In the data rows, the value 128 means zero.
Some points, one per row:
[ 96 105  81 165 132 116 119  83 119 120 173 175 109 125 123 152]
[ 91 165 120 112 119 105 143 116 129 133  85 137 139 151 126 117]
[129  71 146 122 146  97 145 130 171 120 127 106 114 149 119 121]
[137 130 139 134 131 151 116  60  92  81 132 120 181 122 170 152]
[ 90 123  89  98 132  90  99 149 143 132 117 150 149 165 111 125]
[122 149 112 102 156 151 137 114 120 148 111 139 132 144 100 114]
[115 156 149 125 105 166 152 133 138 174 113 137 170 147 106 124]
[130 107 104 128 131 120 155 113 137 111 141 116 132 108 132 184]
[127 117 164 155 131 112 126  69 117 117 147  86 107 120 130 150]
[118  96 156 139 128 115 196  91 110 113 153 139 127 106 165 198]
[ 97  92 157 136 154  97 123 132 134 100 103  89 141 127 119 137]
[137  84 110  80 135 114 132 181 157 131 125 149 108 123 118 117]
[161 145  85 110 138 172 109 166 144 135 125 147 128 185 121 124]
[132 111 127  73 127 104 142 196 162 151 109 155 206 135 116  95]
[140 158 119 114 123 144 136 122 130 142 130 129 134 133 165 118]
[123 158 119 124 121 158 109 157 122 136 104 126 160 138  98 124]
[123 120 149 180 138 135 106 101 123  89 111 109 102 134 158 151]
[140 149 124 123 141 131 135 183 144 166 128 124 122 133 144 109]
[141 116 145 106 145 106 148 136 169 115 102 116 112 147 130 124]
[108 130 190 165 124 143 129  73 107 135 111  85 110 119 117 164]
[121 102 133 141 122  94 132 116 126 108 150 128 117 131 134 141]
Here are 10 more points, each followed by its number:
[133 119 150 139 119 118 118  85  66 122 140 106 139 121 154 157] 0
[115  89 107 142 101  93 110 109  89  90 149 149  91 110 146 155] 1
[130 106 106 119 125  98 133 104 144 191 163  72 128 112 158 117] 2
[115  66 154 117 131  61 122 176 148  96 144 130 113 139 120 135] 3
[110  88 138 135 100  94 113 141 155 112 144 125 138 140 125  91] 4
[120 119 122 118 126  76 129 196 153 108 146 141 149 137 114 118] 5
[ 98  89 134 150 125 101 155 107  97 125 145 134 143  78 151 121] 6
[146  92 131  75 116 130 148 194 162 128 125 137 147 160 136 100] 7
[124 121 116 164 135 126 122 112 102 101 128 135 123 118 114 158] 8
[140 119 154 122 152 140 133 127 190 106 129 118 117 146 143  78] 9
Which three of these numbered points are nearest to each point below, looking only along the 6 directions in which the first points spread most? Their numbers follow each, nearest first.
[124 134 119 121 139 143 155 143 163 169 101 129 127 139 125 136] > 2 9 4
[157  80  89 162 117 109 110 103 120 109 130 120 122 112 136 150] > 1 8 2
[132 159 128 116 125 171 148 128 131 169 117 141 155 113 116 116] > 2 9 8
[130  60 117  81 126  92 142 189 173 138 142 161 143 150 120 129] > 5 7 3
[178  90 133  80 103 121 126 229 157 138 115 113 138 107  89 120] > 7 5 9
[135 102  99 124 123 107 158  79  92 146 149 143 120 120  68 157] > 6 8 2
[141 150 118  78 109 107 131 195 159 149 110 149 145 106 132 131] > 7 5 9
Now 10 new points, numbered from 0 again:
[144 142 122 110 134 121  81 140 142 134 131 126 107 133 158 126] 0
[146 116 116  72 109 137 126 166 146 159 118 134 153 113 144 130] 1
[153 170 140 152 154 161 118 134 180 185 126 131 145 127 105 103] 2
[116 177 183 147 124 153 103  65 117  91 119 125 139 137 122 113] 3
[152 159 176 123 118 168 132 166 103 141 127 138 137 129 108 133] 4
[122 153 132 159 150 139 109  91  61 106 123 119 136 113 102 164] 5
[135 113 118 115 101  96 136 103 114 133 122  85 119 136 115 123] 6
[143 138 134 138 160 137  65 125 119 137 123 121 103 155  98  90] 7
[135 155 128 108 131  89 129  86 110 160 127 161 138 132 120  86] 8
[126 139  89 148 122 118 110 125 101 132 146 145 121  94 185 136] 9
Which three of these numbered points are nearest to each point below, looking only along the 6 directions in which the first points spread most? Their numbers follow each, nearest first.
[146 172 171 107 134 163 120 136 153  99 107 110 127 108 125 138] > 4 2 0
[107 155 143 154 133 162 188 103 126 136 106 151 133 160  77 113] > 8 2 4
[155  98 110 111  95 118 122 206 135 173  99 144 146 135 123 100] > 1 2 0
[116 157 147 154 162 139 113 104 101 119  75 114 194 163 145 151] > 3 5 8
[131 109 111 114 131 132 139 167 134 109 161 132 116 136 137 116] > 0 1 9
[116 145 129 165 149 152 105  83 141 145 101 115 119 132 107  68] > 7 3 6
[ 98 100 169 135 142 109 139 119 126 113 130 121 136 127 133 134] > 6 8 0
